Named moves come first, each a turn or a mirror and shown by rows before and after it. Which of them, in which order, take the first row of each pair that follows to the second? Write the first one first, as in the answered first pair.
move fiduk:
[ 33.2,  16.3,   3.6,  -0.3, -19.6,  -0.1,  -7.8,  -3.7,   3.0] |-> [ 27.1,  19.1,   2.6,   1.5, -21.2,  -9.5,   7.8,   2.6,  -4.6]
[-35.6, -26.7,  17.3,   0.1,  11.4,  -9.4,  -8.8,  -3.9, -11.6] |-> [-35.4, -27.2,  17.0,  -1.4,  10.6,  -6.3, -12.9,  -5.1,  -8.5]
[  3.2,  25.1,  -8.6, -12.2,  26.9,   0.6,  40.7,  16.4,  21.4] |-> [ 16.3,  16.5,  -7.0, -17.1,  33.0,  23.7,   2.1,   4.4,  38.3]
[-2.8, -3.8, -3.1, -9.3, 26.3,  8.4, -0.4, 15.2, 11.1] |-> [-6.7, -1.4, -4.1, -7.1, 24.8,  1.1,  9.7, 18.8,  6.0]
move vep:
[ 9.8, -3.6, -2.1, 17.0, -7.0,  2.9,  4.8, -1.1, -4.5] |-> [ 9.1, -3.1, -2.9, 16.9, -1.9,  2.9,  9.6,  2.9, -2.9]
[ 11.1,  21.7,  13.1,  -2.5, -19.8,  20.7,  -0.8, -18.1,  -2.0] |-> [12.2, 23.7, 13.1, -7.8,  2.5, 18.7, 21.8,  4.2,  7.6]
[  1.9,  15.5,  -0.7,   2.3,   1.0, -21.2,  33.3,  16.8,  -6.6] |-> [  2.2,  12.9,   0.3,   7.5, -30.9, -20.3,  -1.2, -14.6, -20.6]
move Tet:
[  0.0,   1.0, -16.0, -12.2,  15.3,  -0.6,  -6.0,   9.4,  10.1] |-> [-13.9,   4.4, -14.7,  -7.9,  12.7,   4.8,  -0.3,  -2.1,  14.5]
[ -5.8,   0.5,   5.8,   0.4, -10.6,  -4.7, -13.9,  -9.8, -12.7] |-> [  5.4,  -2.8,   5.2,  -5.7,   0.1, -13.7,  -9.3,  11.4, -12.2]
[-46.6, -24.5,   2.2,  14.1,   3.2,  -2.5, -12.5,  -6.6, -12.8] |-> [-20.3, -28.2,   2.7,   7.9,  -4.2, -10.1, -37.8,  -1.2, -20.9]
[ -6.8,   5.3,   2.1,  -0.2,  -6.9,  17.1, -32.3, -24.8,   4.4] |-> [ 23.6,  -1.4,   2.5, -12.0,  10.8,  -0.4, -31.2,  14.3,  -1.9]
move Til:
[-14.4,  -6.8,   1.9,   0.1,  26.8,  36.7, -27.2, -19.9,  52.2] |-> [ 55.6,  21.1,   0.3,  -7.1, -23.7,  -3.2, -39.1, -16.7,  18.6]
[ 11.1,  21.0,   1.4, -11.8, -26.1,  15.5, -12.9, -16.7,   6.8] |-> [ -2.9,  28.0,  -0.6,  -7.3, -29.8,   3.1,  18.0, -11.1,  -3.4]
[12.0, -7.6,  2.6, -3.5, 28.3, 18.4,  1.5,  8.9, 23.5] |-> [40.5,  3.4,  3.1, -5.8,  8.8,  3.8, -3.8,  9.5, 10.1]
[  7.3,  15.3,  -0.2,  11.1,   5.9,   9.7,   1.5, -39.5,  17.9] |-> [ 16.2,  20.9,  -1.6,  11.8,  -3.9,   1.6,   5.2, -37.4,   9.5]
move vupe:
[ 19.9,  17.5,   7.4, -10.6, -22.0,  -8.7,  -0.7, -20.1,  -4.1] |-> [ 22.3,  11.8,   6.7, -10.9, -20.7, -11.9,  -5.9, -16.3,  -8.4]
[39.9, 11.6,  5.5, -8.2,  8.5, -6.6, -0.7, 19.2,  6.3] |-> [ 24.8,  16.6,   4.4,  -4.0,   2.6, -17.0,  25.5,  22.1,  -4.7]
[-7.5, 18.1, -6.1, -4.5, -5.2, 18.4, -9.1, -3.1, 31.4] |-> [  8.1,  -2.8,  -8.5, -11.3,  -3.0,  -4.2, -31.1,  24.0,   5.1]
[ 52.7,  18.2,   2.7,  -6.7, -19.9,   9.0, -35.4, -14.8,  11.0] |-> [ 37.5,   6.2,  -2.1,  -3.1, -28.0, -37.5,  -8.0,  17.1, -36.5]

Between the rows of a pair lie 2 to 3 moves.
[ 29.5,  19.4,  -8.4,  -7.2,  -2.3, -29.1,  17.8,  18.5,  -5.6] |-> [15.0, 12.8, -5.4, -9.6, 27.3, -3.5, 21.8, 21.8, 24.4] : fiduk then Tet
[ 37.9,  -4.5,  -0.9, -16.1,  -2.5, -15.9,  -4.0,  31.5, -19.7] |-> [ -6.3,  25.2,  -1.0,   4.3, -32.3,  -0.9,  32.5, -22.3, -10.7] : vupe then Tet
[ -8.5,   6.5,  -2.3,  10.8, -22.8,  -4.8,  13.6, -21.1,  -4.5] |-> [ 20.3,  -0.7,  -3.2,  -3.0,  -1.9, -19.5,  12.5,  18.5,  -7.9] : Tet then fiduk then Tet
[  5.4,  10.6,   6.0,   6.7, -27.4,   8.9, -22.1, -34.8,  -0.9] |-> [  4.8,   0.7,   2.8,   5.1, -30.9, -23.4,  -8.9,  -7.1, -32.1] : vupe then fiduk
[ 35.9,  11.8,   6.3, -16.6, -15.4,   1.5, -12.5,  -2.0,  -8.6] |-> [ 21.2,  24.7,   6.6, -14.2,  -0.2,  17.4,  18.6,  -6.8,  15.4] : fiduk then Tet then vupe
[13.7, 26.5,  5.0, -1.6, -0.3,  6.2, 33.0,  2.2,  3.4] |-> [ 34.0,   6.1,   5.1, -10.2,   4.6,  -6.9,   2.5,  23.2, -12.4] : vupe then vupe
[ -6.5, -12.9, -14.0,   0.8, -20.6,  -4.4, -33.3, -13.3, -30.2] |-> [-25.2,   3.4, -15.4,   0.3,  12.9,  -8.8,  37.7,  16.6, -13.5] : vupe then vep
[ 22.8,  12.1,   2.8, -13.1,  -7.6, -17.1,  26.9,  19.6, -13.4] |-> [ -9.9,  15.8,   3.5,   1.1, -29.3,  -4.5,  22.3, -22.0, -13.7] : Tet then vep
[  4.2, -13.4,  10.7, -16.5,  20.4,   2.3, -16.7,  17.7,   0.1] |-> [ -4.1, -13.8,  11.5, -14.6,  19.7,  12.0, -21.4,   6.3,   5.8] : vupe then fiduk
[ 28.8,   4.0,  -3.0,  -6.9,  14.6, -11.5,  22.0,  30.5,   2.8] |-> [ -3.7,   4.0,  -0.1,   2.6,  12.3,  31.5,   1.5, -19.6,  34.6] : Tet then fiduk
[-17.4,  -6.5,   3.6,   4.8,  14.5,  20.9,  48.3,   1.3,   0.1] |-> [-14.2,  -0.1,   4.7,  11.7, -20.0,  30.7,  16.6, -38.5,  -2.5] : vupe then fiduk then Tet
[ -3.6, -11.6,  -3.8,  -8.4,  20.7, -10.3,  11.3,  25.3, -12.8] |-> [ -0.4, -16.1,  -1.0,  -6.0,   4.4,  11.3, -33.3, -11.0,  -3.7] : Tet then fiduk then Tet
[  9.3,  47.5, -15.9,  -6.8, -19.9, -40.0,  24.1,  19.2, -16.9] |-> [-59.7,  18.6, -15.8,   1.0,  23.1,  -2.2,  31.5,   9.0,  13.4] : vep then Tet then Til
[ 2.6,  7.4, -3.3, -4.6,  4.3,  9.7,  7.5, -1.8,  7.5] |-> [-1.6,  2.9, -4.4, -5.2,  8.1,  3.7, 11.0,  5.7,  2.7] : Til then vupe then Tet
[ 12.8,  10.8,  -1.7,   2.6, -13.9,   5.7, -21.7, -20.3,   4.4] |-> [  3.2,  19.7,  -3.2,   3.6,  -2.9, -11.9,  27.6,   3.1,  -1.9] : Til then vep
[ -1.2,  -8.1,   3.7,   5.0, -18.2,  12.6, -38.2, -29.0,  -2.7] |-> [ 24.5,  -3.7,   4.6,  -8.8,  20.8,  23.0, -22.1,   4.6,  25.7] : Til then vep then fiduk
[ -0.8,   9.4,   3.5,  22.0, -27.7, -14.5,   0.9, -17.2, -10.2] |-> [-27.7,   1.4,   3.5,  21.5,   2.3,  -3.7,  24.8,  -2.7,   4.3] : Til then vep
[ 29.9,  -1.5,  -5.6,  -4.1,   9.2, -29.0,  15.7,  33.2,   4.4] |-> [27.9,  6.0, -2.2, -1.3, 13.1, 15.4, -9.8, -4.5, 42.3] : vupe then fiduk
[ -0.9, -12.7,  -2.1,   4.5, -14.6, -15.0, -20.0,  -4.6, -21.3] |-> [ 10.5,  -4.5,  -1.2,   3.2, -19.5, -13.7, -20.3,  -8.1, -18.8] : vupe then Tet then fiduk
[ -6.2, -10.4,   5.9,   4.2,   8.6,   7.0,  -3.4,  -2.7, -21.2] |-> [  5.8,  -4.5,   7.2,   2.5,   1.8,  12.4, -13.1, -11.8, -13.7] : vupe then fiduk then Til
[  4.0, -10.6,  19.3, -12.7,  18.9, -11.2,  10.9,  10.8,   7.2] |-> [-15.7,  -7.0,  19.7,  -5.0,   9.0,   4.3,   9.0, -16.4,  14.3] : Tet then fiduk
[  1.1,   1.7,  -1.7,   0.4,  -4.7, -26.4,  16.6,  17.0, -20.8] |-> [ 15.6,  20.6,   2.0,   2.3, -20.7,   3.2,  -4.6, -25.2,   5.1] : vupe then Tet
[  9.0, -12.8,  -0.3,  -0.7,  26.3, -14.8,   3.8,  29.4, -10.9] |-> [-10.4, -14.3,   1.8,  11.5,  -7.7,   1.1, -30.5, -21.5, -16.6] : Tet then Tet then vupe
[-13.9,   8.0, -11.2,   5.1,  35.6, -15.2,  32.1,  24.6, -11.2] |-> [ 40.4,   3.6,  -8.1,  -6.5,  20.8,  -2.0, -37.3,  11.2,  -2.9] : Til then Til then vep
[ 31.0,  25.0,   0.9, -18.2,  11.5, -12.8,  17.2,  25.2,  16.1] |-> [ 27.7,  23.0,   0.6,  -8.4, -32.5, -11.7, -23.5, -19.4,  -2.6] : vupe then vep
[ 21.2,   7.4, -13.5,   0.8,   1.6,   1.7, -12.9,  -6.6,   2.2] |-> [ -0.2,   2.6, -16.7,   2.4,  17.4,  -4.9,  11.9,  12.3,  -0.3] : vep then vupe then Til
[-26.4,   4.4,   3.8,  12.4, -10.1,  19.1,   0.6, -33.1,  31.3] |-> [ 5.4, -7.8,  5.3, -3.7, 26.3, 19.1, -7.7, 10.6, 45.7] : fiduk then vupe then vep
[ -6.4,  -9.5,  -2.9,   7.9,  -1.8, -17.9,  36.6,  21.6, -11.2] |-> [  2.8, -19.8,  -1.2,   7.9, -27.5,   0.1, -26.9, -17.9, -12.2] : vep then fiduk
[  1.6,  18.5, -11.2,  14.8,  11.0,  12.3,  -7.1, -17.7,  35.3] |-> [-18.9,  -3.8, -14.4,  15.2,  19.8, -25.5,  14.2,  22.2,  -3.8] : vupe then Til then Til
[ -9.9, -11.1,   0.7,  -8.8,  33.6,  29.3,   5.2,   1.4,  24.6] |-> [ 14.8, -10.0,   0.7, -14.2,  27.0,  28.1, -15.0,   3.1,  22.8] : fiduk then Til
[  1.4, -27.3, -14.2,  -2.3,  10.8,  -7.3,  27.0,   3.3,  -8.8] |-> [ 18.6, -30.7, -14.8,  -2.6,  -5.1,   0.1, -11.5, -13.7, -10.5] : vupe then Tet then vupe
[-37.1, -10.5,  -6.8,   5.7,  -3.9,   2.4,  -3.3,  -6.4,  -5.9] |-> [-12.5, -11.5,  -5.8,  -4.9,  19.9,  -5.3,   6.3,  28.9,   0.3] : Tet then vep
[-15.9, -16.3,  -3.0,   6.9,  -0.1,  24.8, -12.6, -39.2,  15.0] |-> [-28.4, -28.3,  -6.3,   9.3,  -6.3, -16.8,   9.0,  -8.5, -28.0] : vupe then vupe
[ -1.6,  -6.5,  -4.6,   7.7, -29.4, -19.8, -19.6, -16.4, -28.2] |-> [ -1.2,  17.7,   0.0,   7.9, -10.0,  20.5,  -0.2, -36.5,  23.1] : vep then vupe then Tet
[-24.4, -12.3,  -5.0,  14.8,  -0.4,   6.3, -20.2,  -0.4, -10.8] |-> [ -9.5, -13.3,  -6.9,  10.1,   3.0, -11.2, -14.4,  19.4, -21.9] : fiduk then Tet then Tet
[ 11.5, -11.8,   9.1, -21.4,  23.3,  25.0, -18.9,  17.1,  40.3] |-> [ -0.6, -29.0,   4.6, -13.7, -22.7, -16.4, -42.8,  11.1, -23.0] : vupe then vep
